rotation ticks, each row followed by its count of ticks:
The counts run from 0 to 208.
.14; -.40; .32; -.01; -.30; .08; .08; .18; -.07; .63; -.02; .02; -.25; -.17; -.04; .01; .44; .46; .32; -.02; .14; -.11; .12; -.28; .12; .01; .28; -.26; -.25; -.51; .14; -.15; -.01; -.11; -.18 | 69
-.20; -.05; -.02; .20; .08; .04; .04; -.30; -.24; .16; -.24; .44; .26; .14; .10; .01; .14; .44; .72; .10; .15; -.05; .12; -.48; -.17; -.25; -.06; -.48; .08; .09; -.39; -.11; .10; .00; .23 | 159
-.04; -.09; -.31; .25; .13; .25; .42; .03; .51; -.08; -.30; -.20; -.35; -.33; -.51; .10; .20; .32; -.06; -.35; .28; .05; -.11; -.31; -.29; -.25; .38; .13; .01; -.29; .25; -.30; .09; -.24; -.05 | 180
-.12; -.04; -.02; .10; -.14; -.24; .07; .01; -.20; .04; .15; .34; .02; -.07; -.02; -.09; .23; .18; .17; .35; -.05; .10; .12; -.03; -.06; .20; -.35; .34; -.27; .46; -.78; .20; .14; .15; -.18 | 28
-.22; -.13; .33; .21; -.04; -.19; -.04; -.32; -.03; .12; -.03; .18; -.17; .27; .06; .05; .33; -.11; .31; .34; -.25; -.08; .04; -.36; -.30; .16; -.20; -.39; -.18; -.17; -.74; .12; .20; .32; -.07 | 155
.06; -.51; -.37; .12; .08; -.08; .36; -.33; .29; .10; -.12; .08; .15; .03; -.43; .35; .60; .20; -.04; -.42; -.29; -.10; .07; -.13; -.15; -.08; -.14; -.39; .07; -.59; .19; -.13; .04; -.05; .19 | 53
-.07; -.07; .13; -.01; .27; .43; -.04; .63; -.22; .34; .15; -.17; -.40; -.07; .05; .00; .01; .35; -.06; .07; .39; -.25; -.31; -.26; .29; .05; -.16; .29; -.08; -.32; .00; -.02; .41; -.15; -.15 | 79
-.48; .10; .15; -.24; -.05; -.20; -.02; -.45; .38; -.07; .11; -.11; .13; -.31; -.24; -.01; -.43; -.76; -.01; .16; -.06; .30; -.04; .24; -.25; .02; .42; .17; -.08; .42; .11; .00; -.35; -.25; -.04 | 7
-.14; -.09; -.20; .18; .11; -.19; -.07; -.16; .22; .20; -.55; .24; .09; .43; -.03; -.09; .19; -.16; -.85; -.06; -.16; -.46; -.23; -.09; -.06; -.03; -.04; -.22; -.07; -.17; .11; -.11; -.30; .43; .01 | 56
.17; -.28; -.10; .35; .22; .13; -.03; .19; .42; -.06; -.05; -.37; .01; -.34; -.69; -.49; -.15; .09; -.23; .08; .28; -.30; .04; .04; -.17; -.25; -.14; .20; -.02; .07; -.12; -.15; -.54; .02; -.06 | 177
-.24; .19; .08; -.13; -.18; -.18; .35; -.24; -.21; .20; .07; .24; -.15; -.20; .30; .47; .54; -.04; .18; .33; -.18; .32; .08; -.24; -.20; -.43; .02; .07; -.40; .11; -.08; .24; .60; .29; -.03 | 21
-.66; -.25; .06; .05; -.25; -.22; .21; -.13; .33; .09; -.14; .25; -.02; -.16; -.06; .31; .05; -.53; -.07; -.16; -.52; .27; .21; -.07; -.15; .24; -.31; .32; .18; .14; -.33; .21; .19; -.09; .05 | 139
-.07; .12; -.04; .11; -.48; -.35; .12; -.17; -.12; .22; .19; .05; .27; -.42; .02; .05; .13; -.23; .42; .40; -.37; .24; .24; .31; -.22; -.02; .38; .08; -.16; .43; -.16; .08; -.36; .24; -.23 | 18
-.49; .23; -.29; .07; -.31; .30; -.09; -.32; -.14; .20; -.29; .25; .16; .27; .38; .30; .47; -.20; .03; .06; -.49; -.21; -.22; -.31; -.12; -.06; .12; .08; .35; -.06; -.17; .09; .28; .39; -.02 | 147
-.04; -.40; -.30; .11; -.17; .24; .29; -.08; -.16; -.37; .11; .19; .01; .05; -.06; .09; .30; .41; .26; -.28; .19; .03; .30; -.44; -.20; .02; -.37; .10; .09; -.09; -.34; -.08; .48; .20; -.13 | 37
.29; .17; -.11; .35; .03; -.19; -.05; .33; .57; .05; .01; -.19; -.46; -.20; -.41; -.06; .15; -.15; -.31; .05; -.04; -.11; -.06; .29; -.42; .04; .38; .11; -.21; -.25; .24; -.13; -.19; .27; -.34 | 188
.10; .20; -.23; .27; -.14; -.44; -.14; .37; .41; .22; -.09; .26; -.06; -.31; -.24; .01; -.06; .20; .00; .26; -.14; -.19; -.26; .66; .13; .16; .03; .10; -.07; -.02; .07; .09; -.57; -.18; -.26 | 193
-.13; -.12; .20; .01; .16; -.20; .37; -.08; .01; -.37; .28; .06; -.39; -.21; -.20; .64; -.02; -.07; .17; -.13; .00; .15; -.58; .32; .19; -.24; -.02; .00; .23; -.25; -.24; .18; .25; -.12; .26 | 96
-.03; -.28; -.58; .31; .06; -.23; -.15; -.20; .33; -.30; -.14; -.01; .39; .28; -.39; -.28; -.24; .05; -.19; -.27; -.16; .01; .21; .00; -.24; .26; .18; -.20; .26; -.11; .02; -.12; -.62; .03; -.07 | 50
.11; .43; .09; .10; .41; -.11; -.18; -.05; .12; -.63; .15; -.12; -.17; .19; -.11; .36; -.40; -.29; -.27; .21; -.17; .07; -.58; .47; -.07; .02; .15; .03; .13; -.16; .02; .20; -.18; .05; .05 | 98
-.23; .00; -.17; .08; .02; -.07; .12; .54; -.15; .51; -.12; -.25; -.32; .23; .56; -.06; -.08; .27; .12; .11; .32; -.18; -.04; -.27; .23; -.01; .56; -.11; -.11; -.11; .31; -.16; .08; -.11; .04 | 73
.03; -.55; -.10; .24; .07; -.22; .43; -.12; .19; -.10; -.18; -.30; -.24; -.01; -.48; -.36; .06; .08; .10; -.14; .27; -.11; -.03; -.28; -.15; -.15; -.06; -.14; .08; .23; -.63; -.12; .15; .10; .05 | 171
.22; -.02; -.39; .19; .11; .40; -.02; -.11; -.14; .04; -.05; -.26; .20; .20; -.03; -.47; -.02; .36; .24; .03; .38; -.23; .20; -.40; -.20; -.36; .27; -.36; .23; .08; -.01; -.25; -.16; .23; .02 | 168
-.04; -.20; .37; -.05; -.37; -.20; .22; .04; -.11; -.22; -.09; -.06; .06; -.05; .40; -.58; -.10; -.35; -.26; -.17; .15; .49; .40; .01; -.08; .24; .08; .20; .02; .47; .09; -.21; -.26; .21; -.02 | 124
-.21; -.23; -.80; .19; .10; .03; .25; -.20; .00; -.35; .05; .07; .32; .48; .32; -.01; -.11; .37; -.16; -.25; .12; -.01; .41; -.18; -.14; -.28; -.16; -.09; .36; .11; .07; .03; .14; .26; .15 | 41
.04; -.27; -.29; .20; .12; -.02; .15; -.13; .14; -.48; .22; -.04; -.17; .01; -.33; -.06; .01; .20; .17; -.08; .18; .39; .48; -.31; -.40; .46; -.22; .04; .03; .02; -.51; -.05; .36; .08; -.15 | 38
-.18; -.51; -.23; .28; .07; -.17; .23; -.33; .41; -.24; -.28; .34; .15; .10; -.38; -.03; -.16; .11; -.13; -.50; -.09; -.06; .25; .00; -.24; .19; .09; -.31; .21; -.21; -.26; -.10; -.25; .10; -.03 | 49
-.45; .64; .00; -.18; -.14; .34; -.04; -.24; -.01; .23; -.07; .19; .23; -.24; .23; .28; .08; -.21; .04; .32; -.06; .27; -.03; -.07; -.32; -.12; .41; .31; -.23; .15; .39; .03; .09; -.07; -.21 | 15
-.22; .17; -.04; -.18; -.38; .08; .22; -.28; .03; .29; -.06; -.02; .38; -.26; .20; .26; .13; -.44; -.14; .11; -.05; -.09; -.19; .17; .13; -.78; .18; .17; .07; .28; .41; .05; -.09; .17; .17 | 9
.09; .28; .06; -.08; -.03; .01; -.32; .45; -.16; .17; .11; .57; -.03; -.14; .25; .14; .00; .50; .29; .06; .34; -.18; -.13; .25; .37; .25; -.22; -.06; -.20; -.29; .42; .08; .05; -.35; -.29 | 201
-.07; -.04; -.51; .09; .25; .51; -.02; -.23; .23; -.33; -.38; .12; .21; .33; -.34; .13; .21; .28; -.46; -.25; -.05; -.24; -.03; -.38; -.31; .09; -.28; .06; .05; -.36; .21; .00; .17; -.01; .06 | 47
-.15; .03; -.24; .14; .07; .06; -.07; -.29; .24; .21; -.40; .22; .16; .26; .06; .05; .18; .16; -.34; -.28; -.09; -.33; .06; -.24; -.17; -.18; .43; -.45; .00; -.49; .53; -.19; -.21; .23; -.01 | 57
-.15; -.24; .51; -.16; -.14; -.19; .18; .01; -.09; -.27; -.16; .16; -.11; -.17; .13; -.35; .11; -.29; -.37; -.26; .36; .32; .33; -.11; -.06; .36; -.32; .31; -.23; .31; -.08; .02; .13; -.06; .13 | 123
-.17; -.16; -.75; .22; .19; -.17; .04; -.01; .02; -.41; -.12; .09; .16; .48; .15; -.21; -.25; .11; -.30; -.06; -.01; -.13; .12; -.14; -.08; -.01; -.33; .20; .27; .34; -.33; .01; .10; .32; -.01 | 40
.01; -.20; .16; -.11; -.15; .14; -.07; .33; -.08; .65; -.21; .14; .02; .02; .23; -.08; .39; .35; .03; .00; .11; -.52; -.10; -.21; .31; -.30; .09; -.23; -.21; -.34; .37; -.07; -.14; .07; -.08 | 68
-.10; -.44; -.01; .30; -.07; -.24; .05; .01; -.13; -.28; .18; .38; .02; .06; .22; -.08; -.10; .16; .20; .11; .18; .35; .73; -.19; -.24; -.15; -.46; -.12; -.10; .21; -.48; .10; .08; .31; -.07 | 33
-.32; .28; -.38; .18; -.18; .16; -.31; -.12; .09; .15; .13; -.07; .36; .16; .16; .24; -.38; -.49; -.09; .18; -.59; .01; .44; .07; -.29; .15; .07; .14; .26; .12; .26; .17; -.21; .13; -.01 | 141
.17; .07; .05; -.02; .01; .01; -.31; .38; -.14; .52; -.23; -.06; .14; .17; .18; -.31; .08; .10; -.28; .37; -.01; -.50; -.02; -.04; .20; -.04; .00; -.15; -.31; -.20; .34; -.10; -.43; .04; -.13 | 67
.02; .29; -.33; .19; -.27; .14; -.23; -.24; -.27; .32; .21; -.11; .33; .33; .20; .08; .23; -.14; .47; .32; -.47; -.14; .14; -.13; -.21; -.20; .02; -.49; .11; -.14; -.07; .12; .01; .31; -.01 | 152
-.37; -.44; .25; .30; .13; -.11; -.05; .38; .03; -.01; .20; -.15; -.72; .00; .08; -.17; -.56; .02; .17; .02; .41; .10; -.05; .00; .09; .32; .43; .03; .02; -.10; -.30; -.07; -.03; .00; -.21 | 81
-.47; .39; -.28; -.13; -.12; .44; -.27; .01; .04; .25; -.02; .21; .48; .01; .18; .39; -.14; -.30; -.08; .10; -.51; -.14; .19; -.02; -.08; -.22; -.43; .19; .16; -.09; .26; .27; -.01; -.05; .04 | 142
.23; -.04; -.13; -.02; .10; .42; -.23; .69; -.24; .43; .28; -.54; -.23; -.02; .08; -.05; -.14; .21; .02; .23; .16; -.25; -.05; -.13; .18; -.05; .06; .14; -.13; -.21; .29; -.03; .11; .10; -.22 | 78
.00; .36; .51; -.10; .37; -.58; .22; -.27; -.11; -.44; -.16; .36; .03; .04; .07; .15; .09; .00; .00; .07; .02; .37; -.38; .30; .19; .02; -.30; -.14; -.18; .04; -.11; .16; -.12; -.31; .26 | 107
.01; .38; -.25; -.05; -.02; .36; -.37; -.12; -.29; .32; .19; -.01; .21; .18; -.05; .31; .41; -.02; .44; .40; -.25; -.22; .06; -.35; -.26; -.02; -.20; -.26; -.05; -.30; -.05; .14; .15; -.10; .09 | 153
-.07; -.01; -.24; -.18; -.23; .01; .03; .17; .00; .09; .05; -.40; .06; .09; .11; -.28; -.12; -.69; -.68; -.04; -.22; .16; .27; -.07; .06; .25; -.27; .62; -.08; .45; .11; .04; .11; -.03; .05 | 130
